Each named move below is a turn or a mirror, shown by a few rows before and after it. Which moves, in which order, take the first row of each later pair to the second? The first pair is answered.
move j94:
[ -9   7  -7   6   2  -2 -23  -1 -16   4] => [-18  10  10  -2  -9  -5 -16  -2   0  12]
[  2 -14 -15   8  15  11   6   3  10 -17] => [ -9 -10   0  -1   4  10  13   2  26 -10]
[12  5  5  3 -3 -4 -3 -2 -9  2] => [10  5  9 -2 -6 -6  1 -3 -2  5]
move j934:
[ 0  3 16 -5 -2 -9  1  0 -3 -2] => [-8 -1 11 -5  0 -5  1  1  8 -5]
[  9  -7 -17   2  10   3  -6   1  -7  -9] => [  2  -1 -15   2   9  -1 -15   1 -14  -2]
[  6  -5 -23   7   9  13  -5   2  -2 -12] => [  9   0 -16   9   6   2 -13   0 -20  -4]
[14 -1  1 -1  1  2 10 -1  0 -5] => [ -2   6   8   2  -3  -4  -5  -1 -11   6]
move j132:
[13 -6 -7  2  6  7 -1  1  1 -6] => [ 3 -7 -7  1  4 12 -1  3  9 -8]
[ 10   7   7  -7  -1 -12   5  -7  -4  -5] => [ 14   5   2  -5   2  -8   8  -5  -1 -10]
[-20  -2  -4   0   0   5  -8   4  12  -1] => [-21   3   7  -1  -6  -4 -11   2   4   6]
[ 22  -8   3 -10  -1  -2  20  -3  18  -6] => [ 13  -7   5 -13  -3   1  20  -1  24  -4]
Then:
Between the rows of a pair lie 2 to 3 moves.
[-25   5  25 -13 -18  -7   2  -4  19  25] => [  7   0  22 -15 -15  -3  26  -5  28  13]
j934 then j132
[20 -4 -8  2  5  1  0  0 -7 -8] => [ 11  -2 -10   5   9   3  -7  -1 -10  -9]
j132 then j934 then j132
[-20  -1   7  -5  -2  -1  -8   2   5   9] => [ 12  -9  -9  -3   7   8   9   2   9 -10]
j934 then j94
[-1  4 10 -4 -8 -9 -3 -3 -7 11] => [ 19  -3  -7   1   3   0   2  -2 -10  -4]
j132 then j132
[-15   3  -4  -3   0  10   0  -7  20 -17] => [  1   2 -13   5   9   7  -9  -6  -4 -24]
j132 then j94 then j934
[  9   0   1 -11  -5   5   7   1   4  -2] => [ 1  0 -9 -5  1  8 -7  2 -7 -4]
j934 then j934 then j94
[  7  -5   3   2   4  -4  -9  -9 -17  -7] => [ 10  -1  16  -4  -5  -9   0 -11  -7   2]
j94 then j132
[ 15   5   6   7  -1 -16  -2   5 -14  -1] => [-17   4  10  -2  -7  -7   1   8  12   4]
j94 then j934
[ 2 -7  5  1 -8  9 16 -5 24 -5] => [ 15 -10 -14  14   9   9   0  -5  -8 -15]
j132 then j94
[-10  -2  -7 -17  14  14  12   9  39  -3] => [ 22  -1 -26  -2  31   9  -6   6  -7 -15]
j94 then j934 then j132
[  5   8   7   8   3  -8 -14  -3 -21   7] => [-14   5  19  -4  -7  -4   0   0  12  12]
j94 then j934 then j132
[ -1  10  22  -2 -12 -18 -10   0 -18  18] => [  1  -1 -14  12  12   0 -23   6 -30  -4]
j934 then j132 then j94
[ 17   4  -1  12  11  -3  -5  -8 -18  -7] => [14 11 20  2 -4 -9  9 -8  0  7]
j94 then j132
[ -8   7  -1   5   2  -9 -12  -1 -17   9] => [ -3  -7 -18   5  10   9   3   4   4 -10]
j94 then j934 then j94
[ -9  -1 -14   0   3   9 -11   1   0 -11] => [-10   7   2  -2  -6  -4 -16  -2  -9   2]
j132 then j132 then j132
[ 16   6  -5  -7 -13  -1   5  -7  -6   1] => [ -8   5  -4 -11 -17   5   2  -4   8   4]
j934 then j934 then j132
[  5  -1   4   2   9   5  -6   0 -15  -3] => [ 8 -5  7 -3  5 11  9  1  5 -7]
j934 then j94 then j934
[  7  -4 -11   2  11   7   4  -1   0  -9] => [-10   4  -2   2   6  -3 -10  -3  -9   6]
j132 then j934 then j934
[-11  -8 -14   0  -2   7  10   7  20   1] => [-20  -5 -14   2  -1   4   1   6  15   4]
j94 then j132
[ 7 -2  0 -6 -3  4 12  4 16 -3] => [ 13  -2 -11   6   8   5   3   3  -1 -10]
j132 then j94
[ 16 -11  -5  -4   2  11   3   5   2 -15] => [  0   2  18  -7 -12  -7  -9   1  -6   7]
j934 then j94
[ 5 -6 -2  4  7  7 13  6 22 -6] => [-10  -6 -10   7  10  11  -2   7  14  -8]
j132 then j94 then j132
[ 19   1  14 -10 -17 -14  16  -9   4   6] => [ 25 -11 -16   2   3   4  13  -6  -2 -17]
j94 then j132
[-15  -5  -7  -4  -7   9  -5   0  10  -5] => [ 15  -4 -12  -1  -1   4  -3  -3  -8 -12]
j94 then j934
[ -7  -7 -17   6  13  10  -9   6  -8  -7] => [ 13 -10 -15   3  10   8   5   5  -4  -9]
j132 then j934
[  0   6  12  -2 -10  -9  -8  -5 -10  10] => [ -4  -7 -16   3   6  10  -9  -1  -3  -9]
j934 then j94
[ 0 -3  5 -2 -5  5 16  1 14 -1] => [ -2  -7 -12   5   5  11   4   2   1  -9]
j132 then j94 then j132
[  9  -7  10 -12 -10   3   8  11   6   0] => [ -3 -11  -2  -9  -4  12   1  14   9  -6]
j94 then j132 then j132
[ -1   2 -15   3  11  11  12   8  20   3] => [  2   7 -17  11  18   2  -9   5 -14   8]
j132 then j132 then j94
[  5   1  12   3  -8 -10  -4   7  -5   7] => [17 -7 -2  7  2 -1  2  8 -3 -7]
j132 then j132
[  1 -10  -4  -2   0   9  15   5  21  -8] => [-10   0  17  -7 -12  -7   7   2  16  10]
j132 then j132
[  3   4  -3  10  -6  -8 -11   5 -32   8] => [  0  -4 -20  13   2   4  -9   8 -24  -6]
j132 then j132 then j934
[ 26   8  11  -6  -3  -2  12  -3 -28 -14] => [ 24  -1   8 -13  -4   9  27   1   0 -21]
j94 then j132 then j132
